One hidden turn or mirror swaps the rows below in pairs. Which row is each named row swapped with?
The rows were stretched afterwards, more along some directions than others.
K80: [ -4.7  31.0 -16.5   2.6   7.0  -0.3  12.3  -8.4  -2.7 -15.8  -5.0   7.4
  29.0  -6.8   9.4   4.9]
K840: [-36.8  12.8   3.6   1.4  17.8  25.8 -27.5   4.3  11.5 -15.9  -2.6  16.2
 -14.1 -16.3  -1.0  16.3]
K198: [  3.7  11.6 -19.2   1.3  -2.9 -28.4 -23.7  15.1  -8.0  10.2   2.1  -9.5
 -17.6  -3.1  -5.7  21.3]
K355: [ -7.6  32.5 -18.9  -0.1   3.1   0.6   9.8  -9.2  -6.2 -18.1  -4.8   7.2
  25.8  -7.8   7.3   7.6]
K832: [-14.2  26.4 -14.0   0.1  13.2 -16.8  -6.7 -10.5   0.2  -4.9 -17.7   8.5
  13.8   0.3  12.6  47.1]
K740: [ -2.5  29.9 -15.5   0.9   2.0   2.2   9.2  -7.6   0.1 -18.1  -5.6   8.7
  26.2 -12.4   9.7   3.1]
K329: [ -3.5  31.2 -19.3   2.7   5.6  -4.3   7.3  -8.2  -2.7 -17.4  -4.8  10.8
  29.0  -9.6   8.0   9.0]
K264: [-11.5  23.9 -13.3   0.2   8.4 -17.0  -1.4 -11.1   0.2  -2.9 -17.4   6.6
  15.1   0.8  12.6  45.4]
K46: [-30.7  14.1   3.2   0.9  20.2  20.2 -24.7   4.9   3.1 -13.5  -1.1  15.0
  -7.3  -8.0  -4.0   2.0]
K728: [-35.3  16.1  -1.7   2.4  20.2  20.6 -29.5   4.7   3.4 -12.4  -3.9  15.4
  -9.0 -11.9  -4.7   3.2]
K735: [-16.5  22.8 -13.0  -2.8  13.8 -17.0  -6.5  -9.9  -1.0  -3.2 -16.3   7.5
  10.3  -1.0   9.7  46.7]
K224: [-13.9  25.6 -13.2   0.1  11.7 -14.3  -2.1 -10.7  -0.8  -1.2 -17.8   4.1
  16.2   4.2  14.0  43.7]
K776: [-44.0  15.1  -1.0  -1.7  17.6  26.0 -31.2   3.8  -0.8 -14.9  -0.3  14.4
 -15.5 -17.9  -2.7   9.1]
K455: [  0.0  30.9 -17.3   2.4   5.8  -0.9  10.8  -7.9  -4.2 -18.1  -3.1   7.3
  25.9  -8.2   8.9   6.2]
K714: [  9.1  16.4 -22.2   4.7  -3.3 -27.0 -28.4  16.9 -13.0   7.9   0.6  -8.4
 -11.1  -3.0  -2.0  17.2]
K380: [  3.3  14.5 -19.5   0.4  -4.1 -27.5 -28.9  13.1  -5.7  11.8   0.2 -11.0
 -12.1  -3.2  -5.0  15.0]
K426: [  3.7  11.8 -14.9  -3.7 -10.7 -22.6 -28.2  14.2  -8.7   4.0   8.4 -11.6
 -15.1 -12.4   0.2  24.8]
K876: [-36.3  18.0  -1.8   3.4  22.2  23.6 -28.2   6.7   1.1 -13.9  -3.5  14.9
 -12.3 -10.6  -5.1   6.5]
K247: [ -1.9  29.9 -16.2   3.4   8.2  -1.3  12.3  -7.8  -5.3 -18.7  -2.8   8.8
  29.4  -8.5   8.3   3.0]
K552: [-34.5  19.7  -2.9   7.0  27.1  21.9 -27.7   8.4  -2.1 -15.2  -2.8  18.5
  -8.0 -14.2  -2.7   6.8]
K976: [  5.4  15.4 -23.3  -0.1  -6.0 -29.3 -29.6  13.7  -9.6   6.3   1.0  -8.2
 -16.2  -4.1  -9.3  24.8]
K806: [-40.3  16.4  -1.3   2.3  24.4  17.3 -31.8   4.1   5.2  -6.3  -5.6  13.3
 -13.7 -10.5  -4.3   9.4]
K565: [  5.1  12.4 -16.5  -2.1  -0.1 -25.5 -27.4  12.4 -10.7   5.0   2.8  -8.4
 -14.3   3.6  -7.7  14.0]
K55: [-35.9  17.7  -0.2   1.6  16.0  23.8 -22.4   5.1   5.7  -9.2  -8.4  14.0
  -7.1 -12.5  -1.0   6.1]
K443: [  3.0  12.3 -17.9  -0.5  -2.0 -25.9 -31.0  13.6  -7.6   7.4   2.5  -8.8
 -14.9  -1.2  -5.6  20.2]
K969: [-39.8   9.7  -1.2   0.9  20.9  17.9 -33.1   6.5   7.4 -11.9  -1.0  17.6
 -13.7  -9.9  -5.3   7.3]
K32: [-12.9  25.8 -11.7  -1.5  12.8 -10.9  -3.2 -11.2  -2.6  -4.9 -16.9   4.9
  16.5   5.2  13.6  42.5]
K472: [  1.6  11.2 -23.6  -4.1 -10.5 -27.8 -26.7  10.2  -8.1   8.5   0.0 -10.3
  -9.9  -2.2  -8.8  19.7]
K586: [ -7.2  30.5 -18.6   1.2   3.5  -0.3   6.8  -7.7  -4.4 -15.6  -0.5   6.8
  27.3  -8.0   7.9   6.5]
K132: [ -2.5  31.6 -19.2   3.0   3.6  -2.2  10.1  -7.1  -2.3 -14.6  -5.7   8.3
  27.9  -9.8   7.8   5.3]
K873: [ -0.1  11.4 -19.4  -2.4  -4.8 -25.5 -31.6  14.7  -5.9   5.1   0.2  -6.9
 -12.2  -1.3  -6.4  14.1]
K207: [  5.5  11.3 -18.3   1.0  -7.0 -26.4 -26.8  14.7  -6.4  10.1   2.0  -9.6
 -12.9  -2.1  -4.4  20.6]
K703: [-14.8  25.6 -13.4   1.1  14.5 -15.9  -5.7  -9.2   0.0  -2.0 -18.7   7.0
  10.3   0.6  11.7  47.7]
K574: [  4.4  15.4 -20.9   1.8  -4.0 -29.3 -27.1  12.8  -8.6  11.4  -3.8 -10.7
 -14.4  -2.2  -6.4  21.9]
K23: [-13.9  25.5 -11.9  -0.4  13.9 -14.2  -1.9 -12.1  -2.3  -4.9 -18.5   7.8
  18.4   1.0  12.1  43.3]
K18: [-35.4  17.0  -1.5   3.5  18.9  22.2 -27.2   5.3   6.6  -9.2  -2.5  14.6
 -10.4 -13.7  -2.8  11.0]
K439: [ -4.6  32.6 -17.2   0.8   5.3   0.7  10.9  -8.5  -3.5 -19.3  -5.1   8.9
  27.5  -8.4   8.5  10.4]
K544: [-12.8  23.2 -10.3  -1.0   7.5 -16.7  -2.6 -10.4   1.1  -3.0 -12.8   5.5
  13.7  -1.3  14.7  49.8]
K492: [-12.6  25.4 -12.0  -0.2  10.5 -12.1  -6.9 -10.6  -0.3  -4.1 -17.8   4.8
  13.3   1.3  13.8  47.4]
K293: [ -3.9  30.0 -18.2   2.5   7.0  -0.9   9.1  -7.9  -5.3 -18.5  -2.1   9.1
  27.3 -11.0   5.8   4.2]
K194: [-16.6  25.5 -11.4   0.8  12.7 -14.9  -7.2  -9.7  -0.8  -2.8 -16.4   4.9
  11.1   1.2  14.0  47.7]
K149: [-34.5  14.6  -0.1   3.9  16.3  20.2 -28.1   4.3   8.7 -12.5  -4.3  18.7
 -10.6 -16.7  -3.6  14.5]

K443 pairs with K728
K586 pairs with K194
K776 pairs with K426

